In the rows, 128 means zero.
Which row each row swaps with, under one turn or mirror
The rows were stretched afterwards, more along some directions than others.
tesi: [106 169 159 125 150 141 118 116 136 114 142 160 118  94 107 142 144]
rakeg: [ 83 135 137 166 140 118 116 139 140 167 130  97 169  97 120 120 146]
fari: [ 97 169 157 140 150 130 107 119 126 106 110 133 128  82 110 133 160]
Teg: [109 159 157 118 151 130 120 123 141 122 138 153 128  96 109 138 137]
lada: [102 151 144 152 110 131  99  99  83 136 146 165 130 112 106 141 177]
fulun: [ 99 150 141 157 151 122 121 117 105 109 136 144 153 124 133 136 176]
Zape: [115 126 128 143 126 115 125 106 101 100 143 160 107 110 126 145 162]
Vina: [108 132 125 138 137 115 121 130 112 140 149 141 150 119 118 103 122]
zavo: [108 151 152 116 147 129 121 118 148 117 136 152 132 101 118 132 128]
tav: [108 149 162 126 143 140 117 121 143 126 128 153 138 100 106 147 145]
Vasa: [ 99 123 129 141 133 125 110 130 110 146 142 130 152 107 104 111 127]
Sodeb: [111 165 152 144 132 132 112 125 112 104 148 150 130  88 117 151 178]
zuze: [ 80 142 143 170 146 120 102 125 138 174 138 118 173 100 120 131 161]
Vup: [ 96 149 150 132 159 131 104 123 112 153 138 140 137 105 107 156 163]
lef: [ 80 135 141 166 138 113 110 127 140 161 124 100 161  91 111 124 155]
panog: [ 92 132 140 138 141 108 122 145 151 130 119 132 174 111 131 131 147]
viv: [110 155 146 142 138 123 112  92 115 104 106 131 131 104 122 132 167]
febo: [111 149 141 137 161 132 104 128 139 148 131 119 125  75 111 131 167]
fod: [103 118 132 141 130 118 106 126 118 132 136 135 152 105 108 104 128]
zarim: [100 147 152 151 129 143 105 109 120 123 135 153 132 110  98 115 172]
taku: [120 179 128 125 141 134 107 126 112 130 139 153 144 103 121 121 150]
Sis: [ 90 140 134 141 151 126 127 135 147 122 138 120 132 106 118 140 158]
rek: [108 180 160 145 138 144  90 120 128 112 130 138 148  62 109 144 182]
lev: [ 83 146 138 170 139 115 107 133 128 161 139 114 167 105 125 127 162]
fek: [ 79 133 139 170 132 122 101 127 124 168 133 108 162  95 108 132 157]
Refit: [102 166 156 153 138 122 101 114 122 107 143 146 152  85 116 147 182]
toz: [ 92 132 132 132 125 133 100 125 122 126 107 147 147  98 113 126 172]
zis: [116 152 125 132 144 131 111 110 120  96 151 149 112  90 108 115 143]
vuto: [102 147 121 131 141 116 131 127 126 133 132 156 129 104 135 125 144]
zelu: [109 136 146 132 128 102 125 108 127  99 122 156 127 119 118 134 137]
fof: [ 85 127 130 164 133 111 119 131 137 160 130  98 161 109 128 120 143]
Guvim: [107 129 130 138 139 125 114 129 116 142 150 138 161 116 120 103 128]
nuz: [104 161 143 155 142 127 106 127 120 150 133 135 162 123 131 155 179]
dape: [100 167 141 140 132 102 117 127 124  94 120 127 141  82 122 132 168]
teka: [100 126 130 150 133 123 107 132 118 141 141 135 160 104 111 102 129]
lekun: [104 139 142 151 155 121 105  94 118 138 110 124 139  99 107 143 177]
lar: [107 133 137 147 107 103 134 125  99 111 123 154 124 109 116 139 166]
sedo: [ 83 163 142 129 161 132 128 124 131  99 131 144 121  95 110 135 160]
mutig: [ 97 128 124 144 140 113 109 130 115 132 143 138 158 107 109 102 131]
Fepo: [114 164 139 148 138 115 109 107 133 112 125 129 154  88 126 109 145]
bebor: [108 169 160 153 127 130  99 112 115 110 143 148 141  88 114 147 183]
Zaful: [ 93 135 134 132 133 106 114 127 117 117 109 160 144 102 116 148 177]

zavo swaps with Refit
fari swaps with lar
Guvim swaps with zuze
lekun swaps with toz

